In the data rows, zero lies at 4.5, halfway between 4 and 5.
Here are some numbered points:
[5, 7, 2, 2, 1, 6, 1, 5, 4, 7, 5, 5, 3] 0
[5, 5, 3, 3, 2, 5, 3, 5, 4, 6, 4, 5, 3] 1
[7, 8, 2, 3, 4, 4, 5, 8, 4, 8, 7, 7, 4] 2
[4, 5, 4, 5, 3, 5, 4, 2, 4, 3, 5, 6, 5] 3
[8, 3, 4, 6, 2, 4, 8, 4, 3, 7, 7, 4, 0] 4
[4, 3, 5, 4, 4, 5, 5, 3, 4, 4, 3, 4, 4] 5
[1, 1, 5, 3, 6, 4, 5, 2, 6, 2, 4, 4, 6] 6
[5, 5, 5, 6, 6, 2, 5, 6, 4, 4, 5, 5, 5] 7
[4, 5, 5, 6, 5, 5, 2, 1, 5, 3, 7, 5, 7] 8
[4, 5, 6, 3, 6, 7, 8, 7, 5, 8, 2, 5, 4] 9
[6, 5, 6, 4, 7, 4, 6, 9, 6, 7, 3, 3, 4] 10
[4, 4, 4, 3, 4, 5, 3, 5, 4, 4, 4, 6, 3] 11
[4, 5, 4, 5, 4, 4, 4, 4, 5, 3, 6, 4, 5] 12
[4, 8, 4, 3, 3, 5, 5, 4, 7, 6, 6, 2, 8] 13
[7, 2, 4, 6, 4, 4, 7, 4, 4, 6, 6, 4, 1] 14
[6, 4, 3, 4, 4, 5, 0, 4, 1, 6, 8, 9, 4] 15
[7, 5, 3, 2, 0, 5, 4, 5, 3, 5, 4, 5, 1] 16
[8, 3, 7, 8, 9, 2, 7, 4, 5, 3, 6, 2, 5] 17
[4, 5, 5, 5, 5, 4, 5, 6, 4, 5, 4, 5, 4] 18
[4, 7, 4, 5, 5, 5, 2, 4, 4, 3, 5, 7, 5] 19
[4, 6, 4, 5, 4, 5, 4, 4, 5, 5, 5, 4, 5] 20
[0, 0, 6, 4, 4, 6, 5, 2, 4, 3, 1, 3, 4] 21
[6, 7, 3, 2, 0, 5, 5, 5, 6, 8, 7, 4, 5] 22
[4, 6, 4, 6, 3, 3, 6, 6, 5, 6, 4, 3, 5] 23
[4, 5, 4, 4, 5, 4, 4, 4, 4, 4, 4, 5, 5] 24
[7, 6, 4, 4, 1, 4, 6, 7, 5, 8, 5, 5, 3] 25
[3, 6, 4, 6, 9, 6, 1, 4, 5, 3, 6, 6, 8] 26
[3, 4, 3, 1, 0, 3, 5, 5, 7, 7, 4, 2, 4] 27
[5, 4, 6, 4, 4, 6, 5, 3, 4, 5, 6, 4, 3] 28
[7, 6, 3, 5, 2, 4, 5, 4, 4, 5, 9, 2, 4] 29
[5, 7, 4, 5, 4, 5, 5, 5, 4, 4, 5, 5, 5] 30
[4, 4, 3, 4, 2, 4, 4, 5, 4, 5, 4, 4, 4] 31
[4, 2, 6, 7, 8, 5, 2, 1, 3, 0, 4, 5, 5] 32
[3, 5, 6, 6, 6, 5, 5, 5, 6, 4, 3, 3, 6] 33
[3, 6, 4, 3, 4, 5, 3, 4, 5, 3, 3, 5, 6] 34
[5, 1, 5, 4, 5, 5, 3, 0, 2, 4, 6, 4, 2] 35
[2, 6, 7, 5, 6, 6, 6, 5, 6, 3, 1, 3, 7] 36
[4, 4, 6, 5, 6, 6, 3, 4, 5, 4, 3, 4, 5] 37
[5, 5, 3, 4, 6, 5, 2, 3, 3, 4, 7, 6, 5] 38
[6, 7, 3, 6, 5, 3, 2, 6, 4, 4, 6, 5, 6] 39
[5, 8, 2, 5, 3, 4, 3, 7, 5, 7, 7, 4, 6] 40
[6, 6, 6, 5, 8, 4, 6, 9, 6, 6, 3, 3, 5] 41
[3, 3, 7, 8, 8, 4, 7, 4, 5, 0, 0, 3, 5] 42
[4, 2, 6, 4, 6, 4, 4, 3, 4, 4, 3, 4, 4] 43
[5, 5, 4, 6, 2, 3, 6, 6, 4, 6, 3, 4, 4] 44
Which three points above are nearest to each new point by angle? Their numbers follow each, nearest first.
[5, 4, 4, 5, 3, 3, 5, 5, 4, 5, 4, 3, 3] 44 31 4
[7, 8, 2, 5, 6, 4, 2, 5, 3, 4, 7, 6, 7] 39 38 19
[2, 2, 7, 4, 5, 5, 2, 3, 3, 0, 4, 5, 5] 32 6 21
[4, 3, 7, 7, 6, 4, 6, 4, 4, 2, 1, 3, 4] 42 43 33
[5, 4, 6, 5, 5, 6, 5, 3, 4, 5, 5, 4, 3] 28 35 14
[8, 2, 7, 7, 9, 2, 7, 4, 5, 2, 5, 2, 5] 17 42 7
[3, 4, 4, 7, 7, 4, 5, 4, 6, 0, 3, 4, 6] 42 32 33
[6, 8, 2, 4, 5, 4, 5, 8, 4, 7, 7, 7, 5] 2 40 30
[4, 7, 4, 4, 4, 6, 2, 4, 4, 3, 5, 7, 5] 19 34 3
[7, 6, 4, 4, 1, 4, 6, 7, 5, 8, 5, 5, 3] 25 22 2
[3, 4, 6, 7, 7, 4, 7, 5, 5, 2, 1, 4, 4] 42 33 36
[7, 5, 5, 3, 5, 3, 4, 6, 4, 4, 6, 6, 4] 2 15 39
[8, 2, 7, 8, 9, 2, 6, 3, 5, 2, 6, 2, 4] 17 42 32
[3, 4, 5, 6, 5, 4, 6, 4, 6, 2, 2, 4, 5] 42 36 33
[5, 7, 3, 3, 1, 6, 4, 5, 5, 6, 6, 5, 6] 22 0 40
[2, 3, 5, 4, 7, 5, 4, 3, 5, 2, 5, 5, 6] 6 32 26
[3, 5, 4, 2, 4, 6, 3, 3, 5, 2, 4, 6, 6] 34 24 3
[9, 9, 0, 2, 0, 3, 3, 8, 0, 9, 9, 9, 2] 2 0 25
[4, 5, 4, 5, 3, 5, 4, 2, 4, 4, 5, 5, 5] 3 8 20
[5, 9, 3, 5, 4, 5, 5, 8, 4, 6, 6, 2, 4] 40 30 2
[6, 4, 5, 6, 6, 2, 5, 6, 4, 4, 5, 5, 5] 7 17 41
[6, 5, 5, 4, 4, 6, 5, 3, 4, 5, 5, 4, 4] 28 4 29
[3, 4, 7, 8, 9, 5, 7, 6, 8, 4, 1, 2, 8] 33 36 42
[4, 4, 4, 3, 2, 3, 4, 6, 6, 5, 5, 4, 4] 27 31 22
[4, 5, 4, 7, 5, 4, 4, 3, 2, 3, 3, 5, 4] 32 42 3
[4, 8, 3, 3, 0, 6, 4, 5, 6, 6, 6, 5, 6] 22 0 13
[6, 3, 4, 5, 5, 5, 2, 3, 2, 5, 7, 8, 3] 15 38 35
[3, 6, 4, 5, 5, 5, 3, 5, 4, 3, 4, 6, 6] 19 26 34
[3, 4, 5, 5, 6, 6, 3, 5, 5, 5, 3, 5, 5] 37 26 33
[3, 3, 7, 4, 9, 7, 8, 7, 5, 6, 0, 5, 4] 9 10 41
[6, 6, 3, 4, 4, 6, 5, 6, 4, 7, 7, 6, 5] 2 40 22
